Each row is where one point has got to under a steady rotation. How many steps took it there?
The counts run from 0 to 103.
[121 114 138 158 102 154 117 134 150 141 133 168 106  73 100 101 197 130
  96 120 109  95 121 109 104 140 177 126 154 111 108 138  55 106 142 116
 131 107 162 149 140 109  93 103 175 127 105 127 134 146 135  80]  47
[138 133 137 120 171 129  95 108 130  99 159 175 106 105  83 156 136  99
 115 108 141  83 121 132  96  80 187 108 136 140 135 145 104 121  94 153
 120  87 181 167 103 108 121 133 140 141 116 138 139  91 138 129]  15
[119 111 149 122 154 102  67 125 118 131  96 160  94  75  97 137 188  68
 157 120 132  97  95 113 120  98 103 101 134  86 114 128  86  94 124 121
 119 103 112 148 106 100 114 138 140  92 125 101 127 151 138 112]  64
[125 118 130 128 161 108  78  82 115 128 149 147 116  81  76 155 171  94
 106 111 149  63 105 107 117  93 166 104 134 136 152 141  77 146  99 142
 121 116 166 152 133 113 128 136 120 107 144 135 132  89 148 154]  7
[115 123 136 114 175 136 106 155 149 127 112 147  95  58 111 120 176  79
 132 116 119  98 118 110 114 107 163  97 104  81 117 144  77  81 108 142
 112  83 149 160 102  90 119 133 167 106 101 104 139 144 139 133]  57
[108  98 143 134 157 115  70 100 166 124 142 181 135 109 111 152 172  83
  85 152 145  99 124 100 122 130 152 122 143 112 109 160  90  95 138 132
 131 147 166 151 120 105 113 143 159 114 135  99 110 145 117 133]  53
[127  98 147 134 181 156 134 129 119 129 147 124  86  99 114 141 136  59
  98 125 104  61 106 102 112 131 149 131 161 134 141 123 101 113 131 140
 132 108 164 174 114  67 132 102 164  88  92  99 110 101 113 166]  11
[127 122  82 148 143 115  83 115 106  94  96 160 151  95  83 131 167 122
 122 154 128  76 109 112 115 124 161 107 175 112 136 131 104  75 143 125
  96  91 136 153 171  86 142 140 153 130 145 130 140 128 161  95]  74
[140 102 116 129 133 155  81 138 107 109 170 188 137  97  83 155 140  94
 130 112 109  73 151 114  97 114 173 148 167 137 153 161 102 118 116 123
 102  75 134 173 123 101  91 166 131 118 129 159 130  96 127 119]  97
[164 112  80 149 123 136  91 139 140 115 160 183 109 105 126 113 169 104
 122 139  82 105 150 100 112  97 172 109 185 120 103 176  80  95 122 137
 138 115 168 172 107  92  97 118 143 130 119 166 106 112 148 116]  32
[104 137 144 116 155 180 110 125  74 116 149 143 100  84 101 140 141 100
 110 115  95  75 156  91  90 133 151 133 159 125 175 128 108 148 140 115
 111 109 156 174 134  96 116 105 161 111  98 116 107  87 137 141]  4
[143  75 104 143 141 120 112 124 107 144 118 182 139  84 104 158 172  92
 142 139 112  85 128  86  99 112 129 159 172 148 152 136  89  92 118 119
  91  87 155 153 134  97  93 132 150  95 139 138 145  94 116 123]  90
[129 142 154 133 148 159  99  99  75 123  93 168 144  73  92 109 167  81
 121 133 129  56 144  80  76 120 150 110 132 164 155 123 104 104 109 113
 113 128 141 157 150 101 149 125 141 143  97 152 138  97 119 132]  94
[154 146 163 139 134 138 105  80  95 102 122 168  88 116  92 115 180 132
 122 151 138  85 106 118  93 118 143  93 154 108 100 133  88  89 119 129
 147 145 140 179 154  84 146  78 148 120 102 147 115 121 139 104]  28
[105 145 110 125 150 153  99 136  66 126 128 134 122  83  97 123 151  98
 124 119  89  71 119  68  91 151 139  96 162 110 163 152  98 122 167 106
  87 123 127 160 156 103 131 116 164 116 124 101 116 106 151 144]  85
[116 114 157 134 152 149 123  92  81 103 131 138 108  65 125 138 146  90
 105 123 107  56 144  95 115 107 144 130 153 136 180  99 109 109 139 133
 119 122 154 154 121 101 111 117 163 113 117  93 104  95 121 168]  3
[116 125 108 134 106 126 106  99 137 129 141 166  85  71 120 111 156 104
 116 132 107  86 137 114 107  79 170  64 130 110 107 165  82 113 116 126
 122 141 157 169  88  98 110 143 171 110 107 113 130 143 144 161]  41
[119 110 134 128 149 129 108 116 115 128 140 140 117  92  82 153 145 130
 119 136 130  65  90  90 113 105 171 113 159 132 162 126  76 116 110 116
  93  83 168 155 151 117 141 119 157 100 153 151 154 101 154 156]  0
[140 103 145 118 131 133  87 120 122 127 114 176 116 101 109 157 205  88
 144 134 132  82 124 124  93 122 123 128 154  84 103 132  95 101 135 116
 119  90 103 160 139  97  92 145 159 112 111 115 115 149 132  81]  63
[140  70 125 141 162 138 126  94  98 128 121 142 105  87 116 154 148  62
 122 152 128  67 114  95  99 109 155 139 161 161 115 120 114  97 106 139
 129 104 155 162 110  78 124 112 157  71 101 115 122 105 122 149]  10
[113 138 122 148 174 106  73 123 137  98 118 156 136  91  86 150 169 105
 113 132 135  80  82  85 121 119 152  99 152  70 152 129  87  98 112 146
 111  91 142 136 165 102 131 139 133 119 156 121 136 126 176 111]  73
[130 129 192 129 192 136  91 124  98 103 130 146  93  68 108 140 128  75
 125 106 133  55 152  94 129 109 163 142 138 131 156 107 129 120 140 138
 144 117 163 164 114  84 115 120 132 109 115 137 131  94 125 153]  103
[131 138 118 115 152 107 100  95 145 113 143 161  83 115 116 151 164 113
 102 153 107 118 116 102  98  77 156  58 148 102 120 138  65 116 113 115
 131 138 164 181  98 113 128 119 171 126 131 114 130 103 124 163]  34
[135 118 123 160 147 144  82 141 135  82 166 175 106  87  95 119 136 114
 106 121 100  94 136 109 146 112 184 133 158  97 117 174  94 101 143 136
 134 107 171 157 122  87 111 103 125 109 117 140 118 112 151 116]  31
[161  81 123 127 142 117  95  86 117 109 156 185 122 102 126 152 151 101
 122 158 123  87 125 130  80 111 159 121 171 145 119 121 110 105 100 153
 136  85 126 186 125  84  98 135 143 107 108 149 104 109 119 145]  17
[103 133 119 148 155 142 126 128 103 135 107 160  93  60 102 119 169 102
 131 124 114 115 138 115 106  81 164  74 106 104 110 144  66 111 109 133
 119 131 157 160  80 102 103 117 174 121 113  87 142 136 136 140]  49
[160 112 115 131 157 133 108 105 127 106 189 189 138 114  94 150 149 137
 122 122 133  77 125 131 111 109 191 118 167 137 150 151 101 118 105 144
 135  55 135 192 128  95 102 137 146 125 108 151 136  87 122 119]  16
[155 139 171 133 126 134  82 108 107 101 107 157  88  99  89 105 164  77
 135 103 152  63 114 127 100 111 165 124 137 149  80 132 114 102 122 134
 151 126 142 181 105 107 159 114 148 135  98 156 119 115 142 119]  21
[121 119  99 128 160 124  84 153 113 138  92 150 118 103  77 116 169 131
 145 136 115  74 104  95 139 144 184 104 148 106 118 148  82  81 136 124
 102 103 134 184 155  95 150 134 156 112 134 123 142 143 180  90]  66
[114  98 148 153 153 113  60 126 132 137 119 196 149 108 120 140 171  86
 108 163 138  89 132 100 113 119 163 116 119 137 100 166  91  96 111 122
 118 145 140 186 119 105 110 150 153 108 117 145 104 152 121 141]  52
[106 107 145 152 143 106  56 117 117 115 101 169 134  84 119 135 160  92
 134 150 148  89 130  99 120 119 177  89 123 143 109 135 129  88 137 120
 112 142 149 200  97 105 110 168 185 148 124 102 102 143 108 127]  60
[145 134 128 118 142 150  92 159 107 107 136 161 122 113  83 167 169  98
 157 148  91  92 133  97  98 139 110 104 138  88 139 157 101 113 140 101
 102 120 143 173 121  95  98 119 156 133 127 106 107 118 116  81]  70
[128  89 111 110 146 116  85  86 140 144 142 143 110  94 120 169 178  65
 109 116 121  87  99  90  89 121 131 115 176 120 155 133  86 124 115 118
 123  78 143 159 120 105 132 158 153 102 129 111 117  71 147 177]  99
[104 135 114 128 188 147 111 133 101 134 141 169 106  86  96 127 147 119
 123 152 107 113 133 112 111 109 187  75  88  88 133 160  76 126 119 134
 101 116 146 176 109  90 110 123 158 123 103 112 141 143 139 123]  50
[109 140 160 144 167 133  89  95  91  97 125 169 137  59  79 139 134  60
 122 120 138  70 146 108  88 103 160 123 131 143 163 128 119 105 115 142
 113 145 166 153 114  98 121 144 144 138 123 126 130  85 117 157]  95
[129 125 149 154 175 146  77 111 121  80 148 168  72  75  86 125 133  84
 102 119 123  94 138 123 139  78 182 116 143  98 123 153 103  98 155 157
 146 125 183 145 105  76 130 107 125  99 110 135 141 113 153 127]  30
[103 114 141 117 139 131  94 115 166 130 145 192 122 113  82 152 177  99
  85 131 120  96 130 137  93 163 157 129 158  93 123 150  72 100 139 111
 135 118 164 165 142 109 110 117 174 121 123  85 137 132 122 114]  54
[148  76  96 137 142 130 113  93 100 131 126 172 127 104 105 167 157 118
 122 159 146  71 110 127  90 129 155 154 176 170 136 125  89  93 112 130
 123  96 151 175 144  79 122 121 150  95 108 138 143 107 140 132]  9
[142 146 133 127 160 126 111 143 127  95 120 155 134  94  87 164 157  84
 130 136  99  85 141 109 124 143 151  95 133  83 156 133 103 105 173 118
 131 140 163 188 126  96  94 139 177 140 122  58  94 112 124 107]  69
[127 124 128 138 160 112 112 130 134 109 141 175 134  81  62 166 147 147
 129 130 124  58 106  93 108 108 160 114 157 108 159 135  75 112 127 109
  92  74 154 152 153 127 122 146 151 114 168 138 164 113 140 115]  81
[117 103 163 126 156 109  68 114 122 146 122 193 112  98  93 148 175 117
 125 188 127 119 155 108 126 113 145 129 130 130  97 142  85  95 126 116
 112 150 131 194 116 109 129 109 165 101 110 163 148 148 101 123]  44
[104 132 109 122 186 135  90 174 125 112 103 147 123  82 122 108 175 113
 147 121 117  97 132 104 115 144 186 100 116  91 140 148  81  92 112 140
 114  84 149 197 134 101 146 130 161 125 101 134 128 135 139 131]  58
[144 116 151 107 154 153 114  98  77 142 118 152 112 112  83 127 149 113
 133 126 141  56 102  94  91 149 157 125 150 140 144 123 106  95 123 104
 136  93 128 181 160  81 164 111 165 123 103 142 153 103 130 129]  101
[ 98 108 172 148 152 152  78 134 174 133 135 176 104  71  86 130 151 121
  76 123 121  84 105  95 146 120 175 131 151  97 120 152  78 112 149 107
 133 119 175 141 128 117  98  95 162 108 111 102 141 126 139 120]  46
[157 139 151 137 142 124 105  88 127 116 148 130  79 124  97 130 181 127
 108 154 113  86  90  94  98 123 145  73 153  87 138 142  74 137 122 134
 161 117 131 174 146  83 127  88 149 121 129 113 103 117 147 129]  27
[127 130 170 155 167 106  63 127 132 117 117 137 124  96  85 165 185  83
 136 133 130  79  84  85 119 101 113  87 122  92 128 140  83 102 115 137
 104 101 149 127 125 111 120 148 137 110 154 129 111 135 149 119]  72
[149 132 172 167 148 135  83  75  96  89 126 178  72  88  83 129 159 103
 126 157 141  85 127 120 114  86 147 111 146 126 101 126 110  69 130 150
 156 144 137 164 124  86 141  90 146 108  96 137 135 131 133 119]  29
